In the rows, 128 means zero.
Rotation paths and how fast each direction turns (degrees per step)
Each turn is a multiple of 5 degrees from 10 to 175, or 0.
Each row of a path follows its step; steps can be skipped.

step 0: [125 126 121 138 132 118 131 133 118 138 136 126 130 124 131 123 135 133
 136 127 126 135 128 119 141 137 115 126 123 127 125 130 139 126 131 118
 127]
step 1: [134 125 128 138 137 133 126 134 121 134 120 122 122 129 127 131 132 119
 128 134 123 111 132 126 122 123 120 132 132 133 134 113 123 122 134 129
 120]
step 2: [138 132 118 132 129 129 119 126 134 130 120 126 133 122 122 127 113 125
 121 119 135 131 127 124 136 129 124 130 127 125 125 140 112 128 131 132
 116]
step 4: [137 119 121 130 136 134 135 126 123 130 134 127 124 118 120 148 139 119
 130 132 117 123 135 130 129 129 124 130 125 138 127 122 126 125 132 130
 126]
step 5: [127 121 114 126 126 130 132 131 127 135 124 122 147 131 137 125 117 118
 126 124 129 125 133 126 130 129 129 132 123 127 127 131 121 132 136 138
 114]
step 9: [136 134 131 141 132 124 120 122 118 131 124 135 130 131 133 142 113 124
 128 128 127 138 127 116 139 128 121 131 133 125 130 128 133 128 125 133
 125]
step 10: [133 121 112 136 127 129 125 137 127 133 134 132 118 128 122 134 134 126
 122 132 119 130 128 132 116 141 120 135 131 133 127 138 124 126 131 131
 131]
step 11: [126 121 128 121 128 127 135 126 114 141 126 117 133 112 128 133 127 120
 131 121 129 122 136 132 130 131 132 127 120 119 129 133 120 131 139 128
 123]
step 14: [136 119 130 126 135 127 133 131 120 142 119 115 121 127 131 121 130 126
 127 123 129 121 135 118 133 140 117 123 127 122 126 124 120 130 133 124
 124]
Directions:
[125 130 127 126 130 125 127 125 127 130 130 130 132 127 129 130 130 128
 131 127 129 124 128 126 126 126 130 129 129 131 124 123 126 125 131 127
 128]  100
[128 128 128 132 126 133 128 125 128 131 126 129 130 129 129 128 124 131
 127 126 130 130 130 130 129 129 132 126 128 127 124 127 129 127 127 125
 125]  115
[126 131 128 129 131 132 127 128 130 125 125 130 128 129 127 133 131 126
 126 129 131 128 132 127 129 131 126 126 130 130 128 126 126 129 126 130
 129]  135
[132 129 130 128 127 127 126 123 126 129 126 130 123 129 127 129 128 131
 125 126 127 128 126 128 130 126 125 131 133 128 126 130 125 126 129 131
 128]  55
[124 124 128 126 130 129 129 128 127 132 130 127 125 128 126 127 130 128
 125 129 125 128 133 130 128 128 125 128 128 128 128 127 127 124 125 125
 129]  110
[129 128 127 123 126 132 128 127 126 130 125 127 126 128 127 126 124 126
 130 129 129 123 130 131 131 125 127 126 127 132 130 127 127 130 130 130
 128]  110

step 1: [137 121 129 121 118 118 127 121 126 114 129 124 131 134 127 128 131 122
 115 126 126 118 120 119 126 133 139 127 134 126 134 132 128 135 123 138
 116]
step 3: [124 146 134 126 125 124 125 135 130 125 129 115 132 123 121 131 131 129
 126 125 125 129 129 131 122 121 121 137 128 116 132 108 121 135 128 123
 122]
step 7: [140 134 124 131 131 129 123 120 126 130 134 119 118 130 122 131 126 134
 133 129 131 123 133 126 114 130 131 131 117 124 149 130 118 128 136 134
 126]
step 8: [141 141 134 138 128 120 110 133 138 128 130 126 125 130 115 130 126 127
 125 121 129 129 130 136 127 129 118 123 127 124 141 124 130 125 124 137
 127]
step 13: [136 119 132 141 131 110 131 135 131 125 130 126 127 120 121 127 136 119
 118 128 133 122 132 119 127 126 119 124 121 126 133 130 120 121 117 133
 126]
step 14: [124 128 142 128 133 120 138 134 121 128 132 121 133 135 124 123 127 120
 121 133 133 124 134 128 115 120 125 127 121 116 129 120 134 132 114 131
 123]
step 15: [119 144 131 118 141 119 126 127 124 122 133 137 139 132 134 124 122 125
 121 127 131 116 133 135 119 134 133 131 127 115 129 130 121 132 126 127
 124]
step 16: [124 132 123 120 135 132 120 130 122 116 135 130 134 126 130 139 136 128
 115 113 125 112 140 128 129 131 124 127 138 129 128 124 130 127 134 133
 125]
step 17: [134 131 134 112 120 135 127 134 122 117 126 127 129 125 120 139 137 123
 123 132 120 120 134 117 125 119 121 128 134 131 128 135 118 124 130 129
 135]
Directions:
[131 125 128 130 130 124 131 130 128 129 126 128 126 131 129 127 125 128
 125 128 130 126 127 129 129 124 132 128 125 128 131 128 129 128 131 129
 131]  55
[132 127 125 127 127 128 128 128 127 127 129 127 126 129 129 133 129 134
 127 125 125 129 129 124 127 128 129 127 128 125 127 132 127 131 126 127
 130]  70
[126 127 126 126 131 128 126 127 123 125 129 127 131 130 128 130 123 127
 129 129 129 128 128 127 133 128 130 126 127 125 124 129 130 126 129 129
 127]  70
[128 126 129 135 130 128 129 127 130 125 132 130 126 126 130 131 130 128
 130 126 126 125 130 129 128 131 128 127 125 127 126 126 130 126 131 130
 129]  130

step 0: [135 119 141 125 136 128 113 123 118 129 118 120 132 134 124 124 118 124
 121 129 135 129 127 125 134 128 134 129 125 142 127 122 130 137 122 134
 131]
step 1: [125 119 122 132 136 123 124 127 126 140 127 123 132 138 127 128 130 133
 127 129 129 119 115 121 126 130 138 131 134 145 124 133 133 142 129 132
 136]
step 2: [127 132 120 127 142 120 133 128 131 129 129 131 119 145 125 133 125 125
 134 128 137 133 132 134 129 130 139 125 127 138 127 130 129 141 115 128
 139]
step 4: [125 123 128 127 135 126 117 126 125 130 124 118 130 133 121 131 131 128
 129 125 137 138 128 132 143 136 125 136 127 144 128 112 129 125 127 137
 128]
step 5: [124 118 117 129 121 125 124 131 125 129 136 127 134 138 123 118 124 131
 126 127 123 127 122 131 138 131 137 139 127 142 122 117 128 141 132 130
 132]
step 7: [134 118 129 116 128 121 120 122 128 138 127 132 121 134 135 133 138 135
 130 130 126 125 123 119 127 134 141 126 126 143 138 128 128 131 123 139
 138]
step 12: [120 126 125 123 134 115 125 130 117 146 123 125 130 126 123 122 122 121
 132 135 129 138 123 135 131 128 137 122 130 140 128 132 133 137 124 131
 140]
step 16: [117 133 119 124 128 124 116 132 125 128 126 118 132 136 121 119 120 118
 129 129 133 135 121 124 136 140 138 127 120 135 123 130 133 137 119 128
 130]
step 17: [135 122 125 125 122 129 125 118 113 132 134 124 125 139 126 126 124 121
 118 129 130 123 126 124 124 129 139 126 121 145 126 126 126 135 112 133
 130]
Directions:
[123 126 129 130 129 130 127 130 127 128 124 129 128 128 128 127 129 126
 129 128 129 127 128 132 130 134 132 126 130 127 128 131 128 125 129 125
 128]  175
[128 130 127 132 129 129 125 127 127 129 126 126 131 130 127 127 127 127
 127 129 133 126 129 126 124 128 127 128 131 127 125 131 127 130 123 128
 125]  20
[129 131 128 129 129 129 127 131 133 127 129 129 125 125 131 126 130 128
 127 126 129 132 126 128 128 131 126 126 132 128 125 122 127 128 125 128
 127]  65
[129 127 128 127 126 130 132 127 126 126 129 129 124 131 131 129 124 131
 127 130 130 129 131 127 129 129 132 125 127 125 127 128 129 126 126 131
 125]  100
[127 132 127 128 128 129 133 127 133 127 126 124 127 132 129 129 131 128
 130 129 131 127 128 127 130 131 125 129 125 128 130 129 129 128 128 127
 128]  60
[130 128 126 126 129 124 130 126 127 131 131 126 127 129 126 129 132 128
 130 128 128 129 129 132 125 128 128 126 132 127 131 128 126 123 125 126
 128]  70

step 3: [118 127 124 123 124 115 128 130 140 129 134 115 131 127 117 139 141 129
 137 119 125 121 120 128 124 129 133 133 132 134 124 131 126 128 124 131
 131]
step 6: [115 125 116 136 123 135 137 131 121 131 120 126 137 134 122 127 131 125
 128 130 118 124 115 125 129 133 131 131 134 136 129 120 130 140 130 126
 136]
step 8: [133 136 137 135 128 124 122 139 122 124 131 128 124 119 121 131 128 121
 133 119 141 125 132 132 128 140 132 131 125 139 117 122 128 126 123 137
 119]
step 9: [128 127 141 126 125 143 122 135 121 134 124 123 121 124 126 129 134 129
 124 135 124 129 120 128 126 128 119 132 114 130 126 118 126 145 132 123
 136]
step 10: [125 128 118 114 136 132 123 126 135 139 139 138 129 125 136 122 132 126
 132 119 126 123 118 130 125 123 134 121 121 130 132 131 127 135 140 137
 131]
step 11: [132 130 121 131 122 124 130 145 134 124 124 113 133 129 127 127 116 124
 130 113 130 125 127 140 126 132 139 121 133 130 129 131 118 130 128 127
 134]
step 12: [129 127 139 118 125 131 129 129 136 129 124 121 132 125 118 127 131 121
 131 140 136 133 135 126 118 126 124 130 130 125 139 123 109 133 124 127
 122]
step 14: [128 117 128 137 128 139 126 138 121 112 122 127 127 129 128 116 126 129
 133 125 120 119 121 124 136 129 137 126 128 114 131 130 126 133 129 127
 137]
step 17: [141 113 130 125 130 132 130 135 121 125 138 137 126 119 123 124 136 129
 131 134 119 123 132 132 125 131 115 127 118 126 128 128 116 124 132 135
 132]
Directions:
[126 129 122 128 129 127 133 126 130 129 126 128 132 127 126 129 124 128
 129 129 129 131 127 132 127 131 129 126 126 129 128 129 126 127 128 127
 129]  80
[128 125 128 131 126 129 131 133 126 129 124 125 128 130 126 127 127 134
 129 127 128 127 127 128 128 127 125 129 125 125 129 126 125 127 130 124
 129]  140

step 1: [115 123 116 113 125 117 116 127 121 126 127 130 131 129 129 126 124 124
 122 116 119 123 133 118 125 132 128 141 128 125 133 126 125 129 130 130
 118]
step 3: [119 133 125 125 125 128 119 129 116 129 132 110 126 127 128 128 126 135
 140 121 137 128 133 132 129 133 123 138 128 127 132 118 144 130 118 131
 126]
step 5: [116 137 120 128 124 124 118 127 137 119 130 134 118 121 132 126 118 122
 124 118 126 117 132 121 130 122 129 127 122 123 132 123 141 125 119 121
 131]
step 6: [119 127 124 119 114 121 123 132 133 122 136 124 125 122 126 130 124 116
 124 134 135 133 142 128 131 126 130 138 122 132 133 117 141 127 125 137
 131]
step 8: [114 129 120 128 128 123 125 129 123 121 131 129 132 134 128 123 122 124
 132 122 124 129 105 122 126 125 125 132 119 128 136 114 142 122 127 131
 124]
step 9: [122 123 120 119 124 111 132 129 128 113 126 127 134 127 124 128 133 115
 118 120 114 127 130 125 124 129 126 123 125 131 137 123 141 135 126 127
 127]
step 12: [119 123 116 119 133 127 123 130 125 107 127 135 119 128 134 126 127 122
 128 115 121 124 119 121 128 128 132 130 141 127 129 130 127 127 125 132
 123]
step 13: [108 121 121 132 120 118 128 122 126 117 125 128 125 128 128 124 124 126
 123 119 130 119 135 120 131 132 132 139 128 123 133 116 122 128 119 127
 130]
step 15: [117 132 130 124 136 133 127 132 118 122 122 121 115 124 128 124 123 129
 143 114 134 125 120 121 123 133 120 129 131 130 122 118 135 132 120 133
 130]
Directions:
[129 132 127 126 130 128 128 128 123 128 127 130 131 128 130 129 127 127
 132 127 132 127 124 126 125 122 127 126 129 129 129 129 126 127 127 129
 125]  95
[127 128 130 130 130 127 130 129 123 131 125 126 133 127 126 129 131 128
 129 126 125 125 126 129 125 131 127 129 127 130 129 125 131 130 129 127
 130]  60
[128 128 124 132 127 129 127 124 128 129 130 127 129 132 127 129 128 131
 128 132 128 126 127 129 128 124 127 129 126 123 128 125 129 127 124 128
 131]  135

step 0: [127 121 131 135 126 125 140 128 125 131 137 135 127 124 134 128 123 125
 130 126 118 139 126 128 137 125 131 126 133 130 125 129 126 121 121 147
 126]
step 1: [122 123 127 132 125 124 131 134 132 128 136 127 129 118 121 129 133 131
 135 126 130 131 137 131 140 126 142 115 124 127 120 138 126 131 135 137
 131]
step 8: [131 122 142 143 136 125 123 122 118 131 136 129 130 134 124 130 135 123
 127 126 131 130 123 126 132 123 135 124 133 128 122 130 130 118 130 136
 119]
step 9: [132 120 134 131 128 130 127 132 126 136 121 130 120 124 110 126 131 128
 124 127 137 125 130 121 136 124 138 123 136 121 119 135 133 133 131 127
 124]
step 10: [128 114 131 126 123 131 128 126 131 139 134 136 124 129 116 127 124 122
 114 131 121 126 126 119 129 123 124 133 133 136 118 126 129 126 121 133
 132]
step 11: [137 114 133 140 128 126 136 129 125 133 132 136 128 127 135 132 127 122
 124 125 126 132 134 124 141 130 133 126 134 131 129 131 119 123 126 142
 127]
step 13: [122 128 142 134 125 131 116 130 124 136 134 134 120 128 123 130 132 127
 118 126 131 135 130 126 124 126 126 121 121 139 120 125 128 120 121 135
 132]
step 16: [128 125 135 126 133 130 129 125 124 140 136 141 124 121 118 133 123 120
 128 125 132 135 134 136 123 131 132 123 133 137 129 129 121 120 122 136
 120]
step 17: [135 129 122 124 119 134 133 136 120 135 130 139 122 121 122 129 128 130
 120 123 131 134 128 134 134 130 140 126 127 122 125 131 123 135 126 142
 131]
Directions:
[129 129 127 126 130 129 129 126 127 132 130 129 131 128 129 132 129 126
 129 132 124 127 132 126 129 128 128 125 125 128 128 129 124 133 127 129
 127]  70
[125 131 130 128 127 129 128 126 127 127 129 127 129 126 133 127 129 130
 127 126 128 130 127 131 135 126 127 125 128 130 126 127 128 129 126 125
 129]  60
[128 132 131 127 128 130 128 128 127 131 124 131 124 129 124 126 129 125
 131 129 128 129 126 128 128 132 127 127 126 131 128 131 129 130 129 127
 131]  100
[131 129 126 126 129 132 129 132 131 127 127 128 131 125 125 131 130 132
 129 126 130 126 127 126 132 130 131 129 128 126 129 129 128 129 129 127
 131]  135
[126 128 131 125 131 130 129 123 131 130 123 127 129 130 127 129 127 128
 126 126 129 127 127 124 128 127 128 128 128 126 126 129 130 127 126 126
 122]  65
[130 129 124 128 129 125 129 126 130 131 126 128 130 129 127 127 131 128
 127 128 130 124 123 134 128 128 126 124 129 127 127 125 128 127 129 131
 128]  25

step 0: [127 133 131 134 127 134 132 123 129 130 144 129 124 135 125 135 122 121
 132 117 117 123 127 130 120 136 121 129 126 141 130 137 130 129 135 124
 128]
step 1: [128 121 127 137 122 132 138 123 127 129 133 132 127 124 118 127 128 132
 117 131 126 131 135 126 129 126 119 127 118 116 125 129 123 118 140 127
 140]
step 5: [131 120 132 141 128 123 134 133 125 129 130 142 127 132 125 126 127 124
 120 130 133 128 124 133 120 143 128 125 123 118 129 138 129 131 131 123
 139]
step 8: [125 127 128 136 124 133 143 119 132 120 135 133 125 120 122 126 122 122
 135 133 114 128 128 132 120 130 120 131 120 133 139 130 127 131 124 129
 134]
step 9: [128 115 129 132 133 131 123 132 117 137 135 127 114 131 121 129 125 130
 122 137 120 124 132 129 131 136 123 128 123 124 124 134 129 127 140 121
 135]
step 12: [119 131 125 125 121 118 143 129 132 131 129 126 125 124 120 134 122 132
 124 127 126 129 132 132 124 142 123 128 123 128 139 127 119 126 136 127
 139]
step 13: [134 122 135 131 128 132 123 138 126 125 126 136 124 135 122 131 125 115
 128 122 116 128 129 128 128 138 120 136 122 114 121 130 121 131 127 126
 133]
step 15: [135 111 124 125 124 136 133 127 121 120 139 127 123 132 121 135 126 130
 123 125 118 122 135 129 123 138 123 127 131 122 131 132 134 138 129 131
 129]
step 17: [134 128 127 132 121 135 123 127 126 123 139 131 125 134 127 129 118 126
 119 131 121 126 137 128 129 129 113 136 128 123 128 136 132 117 136 122
 135]
Directions:
[131 122 125 128 129 129 127 128 130 130 126 131 128 128 127 128 129 127
 123 129 129 131 129 131 129 128 131 126 125 125 123 129 130 126 129 129
 128]  175
[128 123 125 130 131 126 126 129 127 127 133 128 122 128 130 125 127 130
 130 128 130 128 128 127 127 127 130 126 128 127 131 128 129 131 126 127
 125]  65
[130 129 128 127 131 126 125 129 130 128 128 127 125 131 129 129 126 126
 130 122 127 128 126 127 126 125 126 128 126 128 125 126 126 124 131 128
 126]  110
[129 125 127 128 127 126 134 125 131 132 130 129 129 127 125 129 128 131
 129 124 126 126 125 128 127 126 130 129 127 130 129 130 128 131 130 131
 129]  95

step 1: [144 139 125 133 135 130 132 133 124 132 128 127 117 135 111 127 120 132
 139 127 135 130 129 127 115 128 125 124 114 130 129 123 118 121 125 128
 131]
step 3: [127 119 130 129 129 128 149 129 127 123 133 133 144 139 115 125 123 129
 129 122 129 137 124 134 124 131 129 133 119 136 130 130 123 114 117 125
 132]
step 5: [132 129 130 132 128 123 133 141 136 132 131 123 127 121 109 120 124 126
 132 134 119 128 116 135 122 129 131 124 134 138 118 128 132 112 133 122
 128]
step 6: [134 114 106 123 119 120 136 136 125 133 121 134 132 121 116 130 125 122
 128 120 128 126 125 129 127 140 131 127 127 119 118 128 124 127 133 128
 136]
step 7: [119 114 121 128 134 130 129 143 133 124 134 138 134 131 122 119 118 133
 131 138 127 125 134 125 129 142 133 127 130 132 119 123 131 126 118 121
 115]
step 8: [134 134 116 125 131 139 140 135 127 139 124 116 130 118 128 113 123 123
 127 128 123 131 134 127 129 145 128 128 122 126 132 114 136 122 127 130
 127]
step 13: [127 121 117 119 126 138 124 130 120 136 132 129 130 135 130 124 126 124
 139 117 136 126 125 135 113 127 127 141 120 130 121 134 142 129 127 139
 136]
step 14: [122 124 134 124 133 126 129 119 132 130 138 137 125 125 125 128 108 124
 135 134 132 119 122 135 132 122 134 128 123 130 124 114 135 121 116 141
 131]
step 16: [139 118 129 124 127 117 121 126 133 133 123 129 117 136 121 114 119 134
 134 116 142 124 132 127 122 119 133 126 124 127 117 122 126 118 125 126
 122]
Directions:
[130 124 126 130 129 127 129 125 129 131 130 128 125 125 129 131 129 124
 130 125 130 125 132 127 129 127 126 125 126 128 127 128 125 129 124 126
 130]  145
[131 127 127 132 127 127 122 129 125 131 129 124 125 128 125 130 131 128
 128 128 127 127 128 128 126 127 129 130 127 130 127 128 131 126 132 131
 128]  95
[126 128 125 129 128 126 128 125 126 128 127 128 124 127 127 124 129 132
 124 129 130 127 129 123 124 129 129 126 127 128 133 124 128 128 126 127
 126]  45

step 0: [127 129 129 138 132 137 127 128 128 116 120 128 131 121 126 139 128 115
 126 122 132 118 133 130 123 127 124 120 134 121 138 129 118 132 127 129
 115]
step 2: [123 111 130 122 124 134 117 128 123 125 130 132 135 133 130 130 133 123
 141 121 133 133 131 119 125 126 131 126 130 125 143 131 116 131 131 135
 127]
step 3: [131 122 125 135 123 128 120 141 133 125 118 129 128 124 121 137 129 125
 128 134 122 117 120 133 133 140 126 121 124 128 121 140 132 138 131 136
 126]
step 4: [130 125 136 133 124 122 132 126 120 110 126 130 124 140 130 127 128 114
 136 123 132 132 127 125 132 132 142 122 133 139 130 130 123 119 124 126
 126]
step 6: [122 117 126 136 115 123 119 122 124 122 126 124 126 129 126 125 122 114
 124 130 123 142 121 124 128 135 127 135 136 128 122 135 126 137 122 130
 128]
step 9: [129 130 132 137 116 132 124 125 124 130 138 117 131 131 117 124 127 112
 134 126 140 121 137 131 127 132 123 130 134 123 123 129 126 131 131 116
 133]
step 10: [135 130 120 119 127 133 117 123 126 122 136 126 121 138 131 132 131 129
 133 137 121 130 125 135 133 128 127 138 133 139 122 122 127 137 134 142
 131]
step 13: [133 129 135 123 114 135 133 124 117 125 131 118 128 137 127 125 139 127
 128 125 121 134 131 132 132 126 141 133 132 115 131 118 127 127 132 137
 125]
step 15: [141 122 129 120 118 125 131 135 119 120 129 128 121 136 135 130 127 117
 119 128 117 124 123 116 134 126 129 123 125 123 123 130 141 130 131 125
 132]
Directions:
[127 125 131 129 127 125 124 127 129 130 127 129 123 125 130 129 132 132
 125 129 132 127 129 128 127 127 126 127 129 125 130 129 125 128 127 130
 129]  125
[128 131 133 128 126 132 128 126 130 128 127 126 126 124 125 125 128 126
 129 128 130 127 130 131 126 126 132 130 129 129 129 126 129 125 126 128
 127]  90
[128 125 130 125 125 125 132 128 129 128 126 131 128 125 130 123 127 127
 127 125 127 129 127 129 131 129 133 124 129 128 126 129 129 131 127 129
 130]  35

step 0: [124 132 122 116 121 118 128 132 146 133 126 129 130 130 115 122 122 119
 124 131 126 130 127 128 123 124 141 131 136 134 132 135 131 138 138 125
 124]
step 1: [123 126 123 114 121 116 132 127 124 130 130 128 123 126 120 120 131 126
 125 129 141 140 121 128 125 135 137 127 122 138 127 128 134 120 131 132
 112]
step 2: [134 122 128 116 136 129 130 125 130 127 111 135 134 134 122 126 125 123
 135 116 132 132 117 124 131 125 137 122 124 122 130 129 134 127 138 134
 115]
step 3: [121 127 133 126 136 128 131 131 134 133 117 122 139 128 127 124 128 127
 121 121 131 132 130 140 134 147 138 131 133 125 124 136 123 128 132 138
 115]
step 12: [127 121 124 118 133 142 125 121 131 116 119 129 133 129 121 136 127 127
 128 132 117 135 128 130 124 129 120 134 135 137 132 138 127 128 133 143
 117]
step 13: [130 137 130 115 132 127 131 122 137 118 125 118 135 133 131 116 132 120
 122 125 124 134 130 129 126 137 123 130 139 145 122 124 130 128 137 133
 131]
step 14: [131 131 124 110 123 118 129 114 129 123 125 127 140 130 120 132 122 122
 122 126 133 133 130 127 124 125 127 132 130 136 126 121 119 142 119 126
 120]
step 15: [135 122 122 114 120 118 136 120 119 131 127 132 132 127 135 126 132 122
 121 122 131 128 119 132 132 136 112 128 126 129 128 130 129 136 140 134
 117]
step 17: [123 136 124 120 120 127 125 125 133 136 124 123 125 125 130 140 122 137
 122 125 124 129 124 123 123 144 128 134 121 134 120 132 126 124 130 142
 112]
Directions:
[128 124 126 129 127 125 130 131 127 128 131 129 129 125 126 127 126 126
 125 125 128 125 128 131 128 128 126 131 129 128 127 127 127 133 128 125
 130]  70
[126 123 128 132 128 126 128 128 131 126 124 128 128 134 132 127 129 126
 126 129 125 129 127 129 129 128 129 127 131 128 127 130 129 129 129 130
 130]  110
[128 127 133 132 127 127 130 126 129 126 129 130 127 125 127 126 126 131
 131 128 123 131 129 126 126 131 128 132 126 128 130 127 129 132 129 130
 128]  55
[131 127 128 125 132 129 128 129 127 126 127 134 124 130 126 130 129 127
 129 128 129 130 129 130 133 128 123 130 127 125 129 131 128 128 130 128
 129]  110
[132 129 131 128 127 131 127 128 132 130 129 130 130 127 130 127 129 125
 127 130 128 125 129 128 125 130 127 126 129 125 129 128 129 129 136 127
 128]  140
[132 128 128 127 128 126 129 129 126 128 129 129 127 131 127 124 129 125
 126 129 132 133 131 126 124 125 128 126 131 130 129 127 130 131 127 130
 128]  55
